[[-15 -26]
 [  7 -10]
 [-16 -49]
 [ 11 -37]
 [ -1  -1]]
->
[-15 -10]

[[  6   0 -12 -20]
 [  0  -1  -5  47]
 [ -1   4 -10 -20]]
->
[  6  -1 -10]

[[ 18 -24]
 [ -1  39]]
->
[18 39]

[[ -7   8 -40]
 [-17  28  45]]
->
[-7 28]

[[ 19 -29   9  30  13]
 [ 42  37  -3 -14  -5]]
->
[19 37]

[[-35  -3 -18  25 -21]
 [-49 -19 -26  41 -38]
 [ -1  13 -21   8 -19]]
->
[-35 -19 -21]

[[-17  -1]
 [-25  -7]
 [ -8  26]
 [-46  -8]]
->
[-17  -7]

[[  2  -7 -13]
 [ 36  38 -50]]
->
[ 2 38]
---
[[  2  17 -23 -10 -15  20   3 -12  -1]
 [ 18 -18 -12   4  -4 -13  -7  37 -16]
 [-31 -13   6   6  -3 -34  -2 -42  23]]
->
[[ 18 -18 -12   4  -4 -13  -7  37 -16]
 [-31 -13   6   6  -3 -34  -2 -42  23]
 [  2  17 -23 -10 -15  20   3 -12  -1]]

[[-47  12]
 [ 26 -29]
 [ 28  13]
 [  3   4]]
->
[[ 26 -29]
 [  3   4]
 [-47  12]
 [ 28  13]]

[[ -3  17 -14   4  -9  27]
 [  8   5 -16   9   6  -7]
 [  3 -11  15  12  -5  17]
 [  0   0   5   9  -8  25]
 [ -3   9  -8   6 -11  30]
 [ -6  14  -4   9 -19  50]
 [ -5 -12  16  -7   1   5]
 [-10   6   6  -3 -13  35]
 [ -8   8  -5  -1 -11  31]
 [-10  11 -10 -12  -6  20]
 [ -2  -3   2 -20  13 -21]]
->
[[ -5 -12  16  -7   1   5]
 [  3 -11  15  12  -5  17]
 [ -2  -3   2 -20  13 -21]
 [  0   0   5   9  -8  25]
 [  8   5 -16   9   6  -7]
 [-10   6   6  -3 -13  35]
 [ -8   8  -5  -1 -11  31]
 [ -3   9  -8   6 -11  30]
 [-10  11 -10 -12  -6  20]
 [ -6  14  -4   9 -19  50]
 [ -3  17 -14   4  -9  27]]

[[-9  3]
 [40  5]
 [20 -2]]
->
[[20 -2]
 [-9  3]
 [40  5]]

[[-16 -21  38  20  -2  -7 -26]
 [-19  17  19   1  -3  17   2]
 [ -9   2  44  12   2  16  -5]
 [-10  -3  30  10 -14  -1 -24]
 [ 18  -9  -1 -20 -14   3 -12]
 [  7  -1  -8   8   9   9   3]
 [  7  -7  11  -7  17   8   7]]
->
[[-16 -21  38  20  -2  -7 -26]
 [ 18  -9  -1 -20 -14   3 -12]
 [  7  -7  11  -7  17   8   7]
 [-10  -3  30  10 -14  -1 -24]
 [  7  -1  -8   8   9   9   3]
 [ -9   2  44  12   2  16  -5]
 [-19  17  19   1  -3  17   2]]

[[ -4 -25 -22  17  23  16  20  37]
 [-22 -32  31  15 -19  33   6 -10]
 [  1   1  16  -5 -20 -15   6   5]]
->
[[-22 -32  31  15 -19  33   6 -10]
 [ -4 -25 -22  17  23  16  20  37]
 [  1   1  16  -5 -20 -15   6   5]]

[[  4  -4   0   3  14  -9   6   6 -28   2  12  13   1]
 [  6 -12  26   2  -2   6   2 -25 -15 -13  -8 -26  -2]
 [-16 -22   3  -5   3 -33  16  17   7  -1 -10   4 -10]
 [  3  22   9   1  11   8  28  -6 -19 -31   0 -22   6]
 [-18  48   3   6  -7   2   5  -8 -12  -7  21  -4  10]]
->
[[-16 -22   3  -5   3 -33  16  17   7  -1 -10   4 -10]
 [  6 -12  26   2  -2   6   2 -25 -15 -13  -8 -26  -2]
 [  4  -4   0   3  14  -9   6   6 -28   2  12  13   1]
 [  3  22   9   1  11   8  28  -6 -19 -31   0 -22   6]
 [-18  48   3   6  -7   2   5  -8 -12  -7  21  -4  10]]
